In the rows, zero is written as 128.
First come named turns, each shown by rows before and after it. For each pair of rows after them, which turns, in which order, take the first row to the second? The first pair is done for you.
turn botil:
[115 149 152 168 104 146 184  90  95  52] |-> [149 147 143 163  97 129 162  66  71  54]
[145 121 145 131 122 111  75 137 138 122] |-> [164 115 140 102 140  98  98 133 136 150]
[133 147 158 142  86 146  71 104 146  75] |-> [193 154 150 105 112 108  97  78 124 122]
turn bani:
[ 75 152 129  96 113 133 107 114 131 137] |-> [ 75 155 130 106 114 128 115 105 134 132]
[103 110 105 149 152 144 136 159 119 148] |-> [110 111 112 126 155 118 124 155 126 173]
[143 119 103  96 163 114 171 150 110 194] |-> [111 124  95 132 150 152 203 155 113 140]
[135 122 124 166 156 137 213 143 127 117] |-> [131  97 110 190 132 133 123 163  94 123]
turn Radi:
[177 117 127 121 149 109 106 120  95 170] |-> [146 142 168 119 120 148 149  82 137  88]
[104  81 178 100 144 120  72 137 132 173] |-> [165 103 178  95 120 118  75  81 109 136]
[128 135 101 128 143 108 133 126 130 148] |-> [138 145 110 130 130 118 147 104 126 115]
[166 140 156 104 112 120  92 109 151 132] |-> [114 137 170 108 116 130 115 127 176 121]
turn Lel:
[ 94 156 163  99 118  90  88 138 145 142] |-> [116 160 158  94 121  86  90 113 134 141]
[159 102 122 174 107 139  77 123 103 147] |-> [131  96 122 174 119 134  83 148 116 166]
[106  91  91 142 158 129 116 175 130 160] |-> [137 103  97 112 174 110 131 150 129 182]
[139 115 130 150 126 139 140 131 138 130] |-> [135 114 132 143 133 131 145 141 141 131]
Then:
Each pair is 2 to 3 turns apart.
[168 146 120 129 127 150 168  65 110  89] |-> [ 80 132 134 105 162 137 195 123 164 154] | Radi then Lel
[108 121 152  94 153 105 121 126 165 162] |-> [131 102 115 123 163 110 119 140 120 179] | bani then Radi
[ 86  98 118 160 132 145 145 157 142 132] |-> [112 116 119 164 112 159 141 121 130  90] | Radi then Radi then Lel
[ 88 134 149 103 154 116 180 150 169 151] |-> [164 130 147 114 113  99  52 123 120 139] | botil then bani then Radi
[ 88 132  89 190 100 178 137 128 117  91] |-> [ 86 130 110 107 153 123 187 139 148 192] | Lel then Lel
[149 145 112 137  75 150 109  87 140  64] |-> [144 144 133  85  92  96  68 108 173 148] | bani then Lel then bani
[ 96 148 148 103 139 118 154 143 169 160] |-> [162 148 115 155 108 146  96 101 103 100] | Radi then Lel then Lel
[ 77 109 106 180 115 176 178 144 139  89] |-> [174 114  72 147 138 147 202  96  98 131] | Radi then Radi then botil
[169 126 122 110 109 134  81 100  90 108] |-> [125 144 145 111 109 155 142  96 138  70] | Lel then botil then Radi
[111 128 108 132 156 142 207 130 121 134] |-> [115 110 114 144 127 118  54 158 105 147] | botil then bani
[136 137 150  93 132  97 134 120 150 163] |-> [151 117 116 119 147 101 148 126 116 178] | bani then Radi then Lel
[177 130 115 102 130  89  77 117 101 175] |-> [ 82 116 115 175 101 145  81 163 117  94] | bani then botil then bani
[117 134  96 145 163 132 158 148  74 172] |-> [157 132 102 153 137 127  89 122  54 147] | Radi then Lel then bani
[185 115  87 139 125 120 106 122  66 140] |-> [168 113  71 167 125 144 118 128  57 116] | bani then bani then bani
[147 121 118 173 135 139 109 118  98  92] |-> [109 134 165 141 129 137 130 116 165  80] | bani then Radi then Lel
[ 77 129 142 115 149 110 148 169 163 158] |-> [162 117  97 124 142  99 102 132  88 177] | bani then Radi
[113 128 109 162 146 168 221 116 120  82] |-> [193 111  99 105 169  90 129 110  77 185] | botil then bani then botil
[ 80 119 140 112 126 135 130 176 145 157] |-> [101 117 107 127 139 158 179 161 118 143] | Radi then botil then bani
[ 95 126 122 160 114 187 172 105 128  64] |-> [ 88 134 168 143  95 164 103 105 149  61] | botil then bani then Radi
[ 85 126 141 140 132 155 159 157 151 108] |-> [147 144 142  99 147 125 177 119 146 131] | Lel then Lel
